Rows swapped in pairs by one turn or mirror: which row each one swaps with:
mise: [  3   2  15  -6 -17  -4  -1  -5  22   1  -4   6  -7  -1  -2  -7 -10  42
   1]
zodi: [  9   0   4   9   2  37   2  -9 -10  22  -2  -1   5   9   5  -9 -17   8
  -7]
gapi: [  1   7   4 -22  -9  -1  12   0   2  -5  -8  -4 -32   6  -5   0   4  35
  -8]
Nek: [ -6   5  -2  -3 -21   1   4   3   5  -6   5 -10 -13 -28  20 -23 -11   4
  18]
vomet: [-25 -10   0  11 -16  11 -15  -2  15  -8  -6 -21 -18  -2 -17 -18  13  10
   0]
Vug: [ -5  25  21 -22  -4   8   8  -1  14 -16 -16  -4 -16  14   1   2 -14  -7
   6]
Dis: [-21  -5 -11   6  -2 -15  -8   3  24 -10  26  11   0 -22   1  -4 -18  -9
  -9]
zeg: [-10   4 -26  -2  -2  -6  -5  -5  21 -34 -11 -17   1 -18  -8   3   8 -17
  12]
sab: [-19  -7  11   7  -7  -6  10  -2  12  -8  16  20   7   2 -22  14  25  10
 -20]
sibip: [-35   2   0   2  -9   1 -14  -6  16  -2  28   2  13   2   0   5 -11  -3
  -8]
mim: [  1   8 -24 -23   8 -17   8   8  -3  -6 -15  -6 -25  10  -2  -2  21  10
 -13]
pubo: [-13 -19  19   6  23  25 -12   3  10   6   1  -8 -11  -7   9  -9 -12   1
  21]
Tidi: [  6 -18 -15   3  -7 -14 -27 -12  16  -5  15   3  -3 -24  -2   5   1 -13
  -5]
Domaf: [  5 -17  -9 -29  13   6   2 -10  -6 -27  -6  -8  16   0  18 -16  -1  -9
  -7]
Bam: [-16   3  -2  -4  12   0   4 -14  -9 -19 -10  11   0 -16  32  18   0 -27
   0]
buk: [  4   8  -9   9 -11   3  -7  -6  22   5 -25  15  10  -8  20  -4  15 -16
 -16]
palo: [  1   4  -9 -29   6   2  13   9  -6  -7 -12  -9 -27  13  -5  -7  23  18
 -12]
kera: [ 28  -6  16  -8   1  20   7  -8 -17 -21   1  -9 -15   8  -9  -4  -7 -16
   1]
duz: [-10   4  15 -19 -13   7  17  -4   2 -11  12  22  12   3  -3   0  17   1
 -32]
Guner: [  2  -4  20   4   6 -12 -13 -14  -1   7   1  19   4 -26 -15 -18 -18 -10
  20]
zukan: [ -4  -2  -1  24   7 -18   0   0  -1   3   7  11  -6   2 -40   0  15  13
   8]
gen: [ 13  -4 -15 -16  29  -1  -2  11  16  -5   2   2  -7  11  -7   2  12 -35
  13]
zoda: [-16  -9   9  18   2 -12   9  -4   2  -5   6  20   6   2 -27  18  25  11
 -11]
varas: [-19  -7  -9   8  -8 -21 -27  13   4 -10   0 -13   2 -21   6   7  22   2
   8]
tem: [ -8  -7   3  25  12 -11   7  -1  -6   4  10   9   3  13 -37   5  10  14
   0]
devi: [  7   4 -21  16   7  -9  -6 -10 -16  -5  24   1 -11   6   3   1 -18  -4
  25]
mil: [ 22 -19 -11 -13  19  14  -1  14  15   6 -23   0 -15 -15  10  -9   2 -10
  12]
Murum: [  4 -16 -12  26   3   6   8  -7 -27  -6  13  19  13 -15   8   4  -6 -14
   6]
Zabo: [ -9 -16  -6  24   8   8   9 -12 -23  -7   8  16  12 -10  14   3  -8 -20
  12]
vetol: [  2  12   7 -11 -10 -11  -1   0  -5 -21 -16  14  -1  20  14  10  -3  27
  11]
Gud: [ -5   8 -12   7  -6  -7  17   9  -4   6 -19  25  11 -17  12  16 -16 -17
   2]
viz: [  1   3  -6 -20  -3  -1  11   6  -4  -2  -7  -9 -35   5   0  -5  13  32
 -11]
mar: [  4   4 -27 -26  11  -6  11   5 -13 -13  -9 -10 -17  11  -7   1  21  12
 -15]
Fode: [ -9  10  -1  -4   9  23   5  -4 -15  -4  16 -18 -10 -13 -32  -2 -15 -10
  14]
dopir: [-17   9   0 -14  -8   8  10 -19 -13  -6 -19  -4  -5  -8 -22  29   0  -6
 -14]
zazip: [ -4 -12  13 -11   4  21  22  -2  12  -7   1   2  30 -15 -10  17  -3 -18
   6]
saku: [  8   4  16 -15  14  15  26   6   7 -28  -5  -3 -12   9  -2  -2 -29  -6
   1]
lota: [-21  -2  15 -19   3   3 -16  18   4  12  19  23   8   8 -10  -2  16   4
  -6]
pudo: [  4   5  23 -15  10  15   7  12 -29  -5  -8 -17  -4   2 -16  18   3  -2
  14]
lumal: [  6 -20 -10 -17  22  11  -2   8  13   8 -21  -1 -16 -15  18 -10  -5 -13
  16]
gidom: [ -6 -18  -6   3   5  26   8  30   7   7  -4  -7   5   7  10 -22 -13   3
   6]
numoz: [  3   0  -3 -11  30  22 -14  10   7  21   1   2   1 -11  11  -2  -8 -13
 -17]
Dono: [  9  12   3  37   6   3  -2  -7  -4 -18 -11  10   4   0  23  -3 -10  -7
   4]
rab: [-14  -6  -1  24  -2 -20   3  -8  -1   0   7  16   5  -1 -30  15  16  19
   0]

Swapped with Zabo: lumal
Swapped with sibip: Vug
Swapped with Nek: zazip
Swapped with Dis: saku
Swapped with lota: vetol
Swapped with duz: mise

Rows swapped in pairs by one turn or mirror: which row each one swaps with:
Bona: [-14  19 -11  -1 -20 -24 -30  -2  10  10  -4  13  11  21  -1  -2  16  -5
  -9 -12 -24  32]
beg: [ 17   7 -16 -14  -6  -2 -48   1 -12   7  -1  -3  -5  14  16   0  51 -19
 -12   1 -11  26]
dugam: [ 15 -18  -6  -4  -7  -8  -5  41 -16  -9   1 -28  -2  17  14   3  29 -34
   7   8   3  15]
ded: [ -4 -16  11   0 -10  -5 -35  23  18  23  -2 -10  12   4   8   2  33 -23
 -27  14 -12  58]
Guv: [  5 -18   2  11 -19  13 -31  25  -8  14 -18 -28  -1 -18  -8  14  17 -13
  -2 -28 -22  44]
popi: [  8   1  -7  -5   8  -3 -19  17 -18 -29 -12   0   4  19   7  23  26 -14
 -24   1 -22  20]
mazud: [  2 -21 -18  -3 -16  12 -34  40 -30 -11 -18 -19   6  -6 -19  12  31 -16
  -4  -4  17   0]
zop: [-18  -5 -15  21 -15   2 -32  22  15  12  -7 -22   6   1 -28  26  13  11
  10   6  -9  22]
loker: [-28 -24  -1 -23   4  -8   5  30 -15  -2 -15   0  15  -3 -16  12  18 -30
   1  11  11  20]
bup: [-10  16  -5   0 -20 -25 -34   0  16  11  -4   7   7  22  -1  -9  17  -8
  -5 -16 -19  30]
Suso: [ -6 -27  -3  11  -6  14 -29  35   8   5   9 -21  13  -4  10  15  24  -9
 -31  18   2  46]
poziz: [ -3   6 -14 -17   1 -19 -35  42 -12  10   1  -6  18   5   8 -34  -1 -19
 -20  10 -10  29]
zodim: [  0 -26 -17  -4 -14  19 -33  35 -37  -9 -17 -18   5  -7 -13  10  30 -14
  -2  -5  13  -2]
kup: [-20   2 -25  -1   5   5 -26  23 -10  14 -15  -8  17 -34 -33   9  14  -3
  -6  15  -3  16]
fuze: [ 12   2 -23 -13  -2   0 -50  -2 -14  17   2  -2  -5   4  15  -6  50 -15
  -3   1  -5  25]
Figig: [ 18   7 -16 -14  -6  -6 -46   2 -11  10  -1  -3  -3   6  15  -7  51 -13
  -7   3  -9  28]
Gokur: [ -1 -35 -31  -9  -3  -6 -16  14 -15  12 -33 -18   0  28  11   6  19   2
 -22   0   4  34]
Fanip: [ -1 -14   4   3 -28  13 -40  16  -5  20 -22 -29   4 -14  -1  11  19  -8
   3 -20 -25  38]
Nuz: [-20   5 -14 -15   2 -11 -24  36 -21  11   3   2  13   0  20 -33  12 -13
 -17   9 -12  31]
zos: [-12 -26 -19  10  -4  25 -29  37   8 -16   1 -20   6  -8 -12   8  18  -7
   0  26   5  19]
fam: [ -8   9 -20  -3 -31 -11 -45  18   5  -3 -25   3   9  13 -21   3  25 -23
   2 -29  -2  14]
ruzo: [ -9   8 -22  -4   9   2 -17  22   4   3 -12 -21  32 -28 -32   9  13 -14
  -9  16  -1  28]
lefu: [ 17 -12 -22  16 -16 -11 -34  15   7  12   9  12   3  -5  12 -31  14 -16
  -4  11  -3  28]
fes: [ 20  -4 -21  -9 -22 -19 -41  14  17  22  -6 -21  -5  -3 -13  18  30 -23
  12  12  -3  10]
Pemel: [ -8  11 -12   7 -16 -25 -26   2  11  17   1   8   9  17   9 -13  10   3
  -7  -8 -19  35]
lekud: [  2 -38   1   5 -22   2 -14  33   1  16 -35 -12  23   4 -29  -6  13 -15
 -24  18  -3  20]
Zibe: [  0 -10 -10  14 -20 -20  -5  23 -13   3   9  -3   8  22  25 -13   5   4
  -7   4 -14  29]
kef: [-13   5 -13 -13   4  -9 -39  24 -17  22   9   7  11  -1  21 -29  15 -14
 -20   8   0  25]
dera: [-23  -9  -1  17 -10   3 -14  35  -2 -13 -19 -19  13   8 -25  24   2   6
  -8   3  -7  11]
pimam: [-13 -13   2  12  -1  -3  -9  31 -11 -23 -18 -13  13  17 -20  26   4  -3
 -15  -4 -10  12]
zisi: [ 19 -18 -11 -20 -14 -24 -39  19   1  21 -22  -7   1  -8 -26  25  20 -29
   2   8   0   3]
bipi: [ -9  15  -8   9 -15 -27 -22   5   9  15   1   8   6  22  11 -11  13   1
 -11  -8 -16  35]
gorap: [  1  -1  13 -21  -1 -15 -31  15  14  28  -7  -7   4   6   6   1  40 -36
 -12   4 -19  49]
bifi: [ -1 -31 -36 -23  -9  -5 -16  12  -3  12 -26 -14  -5  27   6  -3  19   2
 -21   3  -5  36]
lun: [-25 -11  -5  16  -5   7 -10  38  -5 -14 -13 -19  14   9 -18  23  -1   7
  -7   1  -8  14]
rof: [ -4  -1  11 -23   4 -21 -39  14   0  29  -6  11  -2  -6  -7  -2  16 -27
   5  10 -25  24]
vor: [-22  -7  -1  13  -2   0 -11  34 -14 -20 -17  -7  12  18 -22  25   2  -4
 -14  -5 -13  14]
tob: [ -8   5  11 -22   2 -21 -40  10   2  25  -6  10   2  -9 -13   0  13 -23
  14  13 -20  22]
palak: [-25 -20   0 -19   5 -13   3  32 -20  -5 -13   2  12   3 -11   6  12 -28
   5  13  12  17]
renev: [ 10 -27 -17  13 -27   5 -27  20  10  28 -18  -8  16   2 -17 -33  15  -5
 -11  10  -8  21]
giket: [  1 -33   1 -17 -16  -6  -7  38  -9   7 -35 -11  15   2 -28  12  11 -26
 -18   8   3   9]
dori: [-17  -4 -16   0   5  20 -24  23 -15   5 -14 -14  23 -29 -29   5  18  -5
  -8  16   2   6]
rop: [  2 -24 -19  -4 -15  16 -33  38 -34 -10 -17 -20   8  -5 -18  11  30 -22
  -5  -4  13  -2]
fiz: [  6  17 -13 -19   2 -18 -39  33   5   7  19 -14  15  15  -6 -17  25  -9
 -15  16 -19  36]
Gafen: [ 15   5 -21 -13  -1  -5 -49   0 -13  16   1  -3  -4   7  14  -7  52 -17
 -10   3  -9  28]
rut: [  6  -5 -17   2 -11 -12 -11  42  -9  -1   1 -15  30 -14 -42   5  13 -14
 -11   3  12  17]
mag: [  2 -12   6 -23   1  -7 -10  30 -11  -4  -2 -22   5  17  12   0  43 -46
   8   5  -6  31]
sibed: [  3 -18 -18  -3 -20  14 -33  31 -29 -10 -22 -17   8   2 -21  15  33 -22
  -5  -8  15  -1]

Swapped with beg: sibed
Swapped with fiz: rut
Swapped with tob: palak
Swapped with zisi: mag
Swapped with lefu: zos
Swapped with lekud: ded
Swapped with popi: fam

